In the rows, zero is written as 128.
Turns in one plane each, and the order they were made in; the first pair answered
N (before => after):
[120 152 172 120 110 137 105 155] => [134 112 170 114 116 113  96 146]
[115  86  90 159 153  96 169 144] => [106 132  86 170 146 127 178 157]
[107 170 145 131 126 159 150 143] => [107 115 171 104 137 100 141 115]
U (before => after):
[145 162 137 106 130 170 132 129] => [133 134 120 122 154 141 179 123]
[133 130 102 149 126 173 125 146] => [132 105  92 151 140 150 142 138]
[114 143 138 130 117 126 142 134] => [119 120 136 129 124 111 143 128]
[145  69 123 127 139 102 117 112] => [145 140 140 118 104 156  76 133]
E (before => after):
[143  82 142 122 150  90 135 131] => [165 105 150 114 126 125  85 145]
[136 103 109 153 143 130 131 140] => [142 116 113 150 134 146 114 144]
[129  83 143 104 136  98 122 112] => [146 108 146  98 118 128  82 126]
Now pairs of rows:
Each pair is 2 to 3 turns apart.
[130 125  99 165 148 150 144 129] => [ 92 153 157 121 136 115 138 109] | U then N then N
[129 126 118 131 148 104 152 112] => [161 113 117 123 137 117 110 116] | N then U
[159 129  91 144 168 150 117 132] => [143 105 135 107 166  97 106 106] | N then E then U
[108 127 123 149 155  99 151 140] => [110 170 133 144 134 134 127 154] | U then E then U
[116  99 138 126 138 101 162 124] => [135 150 127 135 112 168 121 150] | N then U then N
[154 117 126 126 146 108 146 121] => [153 138 147 106 133 115 121 120] | U then E then N
[102 132 161 135 152  74 148 128] => [167  96 127 146 144 112  86 145] | U then N
[162 113  94 152 112 140 120 141] => [154  87 113 133 115 101 117 123] | N then N then N
[118 108 136 123 153 101 131 121] => [134 133 148 115 132 131  89 131] | E then E then N
[123 104 136 121 136 117 128 114] => [110 147 135 127 128 144 138 124] | U then U
[136 133 133 137 133 144 163 148] => [139 106 156 112 130 112 139 130] | N then U
[101 119  91 148 153 149 179 137] => [135  78 140  90 133 114  87 117] | N then N then U
[113 138 117 130 138 119 163 132] => [143 106 135 108 128 110 108 125] | N then U
[164 153 103 135 127 180 109 140] => [134 173 100 145 138 172 152 140] | U then U then N
[127 151 141 121 116 140 112 133] => [140 141 127 131 117 146 106 137] | N then N then N
[110 114 126 134 141  91 161 124] => [121 165 147 118 107 137 105 140] | U then U
[134 106 133 116 130 103 116 112] => [122 112 124 127 139 100 146 112] | U then U then U
[109 153 155 115 120 146 141 136] => [127 150 129 132 121 170 136 148] | N then N then N
[164 112  73 167 134 156 131 152] => [109 199 122 140 116 163 145 147] | U then N
[ 94 173 169 102 133 116 142 107] => [103 168 178  93 128 115 118 108] | U then U then U
[133 171 139 121 103 145 115 140] => [117 121 125 132 135  97 170 123] | U then N
[126 128  90 161 147 143 166 133] => [107 108 123 130 150  92 168 108] | N then N
[114 122 150 108 116  83 111 120] => [ 91 156 140 126 120  98 146 126] | U then U
[130 123 138 110 116 121 101  97] => [119 117 137 113 127 107 127  91] | U then E then U
[124  72 132 128 141  71 156 104] => [136 145  84 176 128 167 162 146] | E then N then U
[147  71 162 120 140  84 150 121] => [111 126 185 109 131  89 167 119] | N then N then N
[124 127 157 108 120 112 111 132] => [120 128 114 147 137 131 157 145] | N then U then U
[ 96 154 162 103 155 104 175 124] => [177  76 106 130 161 131 122 143] | U then N
[126 160 145 118 121 142  98 136] => [104 171 146 123 128 132 129 131] | N then U
[150 123 151 114  99 153  51 126] => [ 73 125 166 116 131  81 159  96] | N then U then N
[119 160  97 134 110 178 142 161] => [136 149  97 127 106 182 116 162] | U then U then N
[158  88 150 131 115  99 125 106] => [153 133 168 119  95 127 103 113] | U then N
[154 128 117 140 118 134 117 138] => [122 159 137 130 117 121 142 129] | U then N
[137 133  93 144 149 166 135 129] => [155 109 104 129 142 159 100 123] | U then U
[120 175  91 169 130 155 175 142] => [134 147  76 178 138 153 173 142] | U then N
[121 108 147  99 133 114 125 150] => [116 116 122 129 144 133 156 162] | N then N then U
[134 148 135 115  95 136  82 127] => [142 105 132 112 107 107  83 116] | U then U then U
[163  67 146  92 127  97  84 110] => [ 93 169 112 147 146 143 204 132] | U then U
[143 113 154 109 121 130  72 140] => [131 126 161 103 118 125  77 136] | N then N then N
[104 128 128 129 134 120 156 123] => [139 106 134 116 123 125 101 122] | N then U
[141 129  93 169 126 147 159 155] => [112 104 145 125 129  77 161 121] | N then N
[144 124  88 165 142 152 160 149] => [134  97  95 155 154 117 170 133] | U then N then U
[104 169 150  93 127 105 155 104] => [159 140 139  88 111 134  80 120] | N then U then N
[120 130 161 105 113 106 100 103] => [101 121 147 122 132  89 149 101] | E then U then E
[172 119 137  91 112 134  74 147] => [107 154 111 131 146 123 199 146] | U then E
[136 153 123 133 130 148 116 144] => [112 142 125 135 145 116 154 133] | U then N
[121 113 108 144 155 101 137 125] => [123 165 123 135 128 142 103 139] | U then U
[127 149 167 109  96 132  91 143] => [106 101 154 121 131  81 152 125] | U then N
[153 150 121 153 115 212  78 130] => [132  86 181  97 127 107  74  80] | N then N
[109 132 120 149 121 127 150 122] => [116 125 113 155 122 131 149 122] | N then N then N
[135  87 139 117 126 104 129 119] => [143 122 150 108 105 132  96 130] | U then N
[101  97 138 117 150  69 167 111] => [ 98 194 160 106 107 141 118 135] | U then U
[122 103 135 124 114 112 139 131] => [135 116 133 121 102 132 115 139] | U then N
[131  95 126 108 134  93 105 111] => [145 137 123 115 114 139  74 131] | E then N
[ 84 158 142  98 128 114 132 134] => [138 133 115 111 119 148  79 152] | N then E then N
[121 131 114 141 139 137 148 139] => [123 145 121 138 131 149 134 143] | U then U then U
[164 141  88 139 146 158 128 162] => [120 128 109 127 164 102 180 137] | U then N then E
[140 135 134 141 113 145 127 136] => [136 112 147 129 117 115 124 123] | N then N
[163  73 137 117 128 123  81 104] => [102 149 104 164 149 150 186 122] | U then U
[110 161 137 135 124 142 136 134] => [136 103 144 119 130 110 107 119] | U then U
[119 120 110 153 151 120 149 118] => [110 165 146 128 129 133 116 120] | U then N then N
[139  79 120 113 142  95 131 113] => [105 180 127 122 125 149 154 133] | N then N
[125 164 157 157 153  96 171 119] => [188 106 132 163 148 116 107 131] | N then N then U
[ 98 109 166  90 133  59 159 105] => [186 121 113 123 101 164  67 155] | N then U
[105 129 140 112 134  99 158 109] => [107 142 152 104 124 107 144 110] | U then U then E
[137  86 156 120 132  78 138 101] => [115 140 120 163 142 123 195 121] | N then N then E
[148  97 113 132 138 117 119 118] => [115 155 117 142 135 139 154 126] | N then U then N
[107 154 153 108 118 153 111 130] => [ 89 130 137 122 140 125 162 124] | N then U then U
[144 143 129 103 118 151  77 125] => [106 183 122 120 129 156 136 129] | N then N then U
[ 96 135 129 129 141 109 155 114] => [ 99 151 119 140 138 129 159 121] | N then N then N
[ 97 139 154 114 148  93 154 121] => [145 151 140 117 121 150  81 146] | N then U then N
[133 137 132 124 119 153  82 115] => [140 104 129 123 130 130  86 108] | U then U then U
[132 108 137 101 120  89 105 121] => [ 99 136 124 125 134  96 163 126] | E then U then E
[126 130 157 100 121 101 122 121] => [120 167 127 134 125 141 154 141] | N then U then E
[130 157 127 131 121 148 121 143] => [142 140 131 120 119 140  98 139] | U then U then U
[127 105 118 133 153  99 126 112] => [142 141 126 125 128 137  85 126] | U then N
[116 161 126 132 119 161 119 133] => [104 110 129 126 142 106 152 110] | E then N
[143 151 102 148 120 179 117 151] => [ 89 134 145 117 139  95 168 112] | N then U
[113 157 125 147  99 151 139 159] => [142 130 115 149  98 154 112 164] | U then U then N
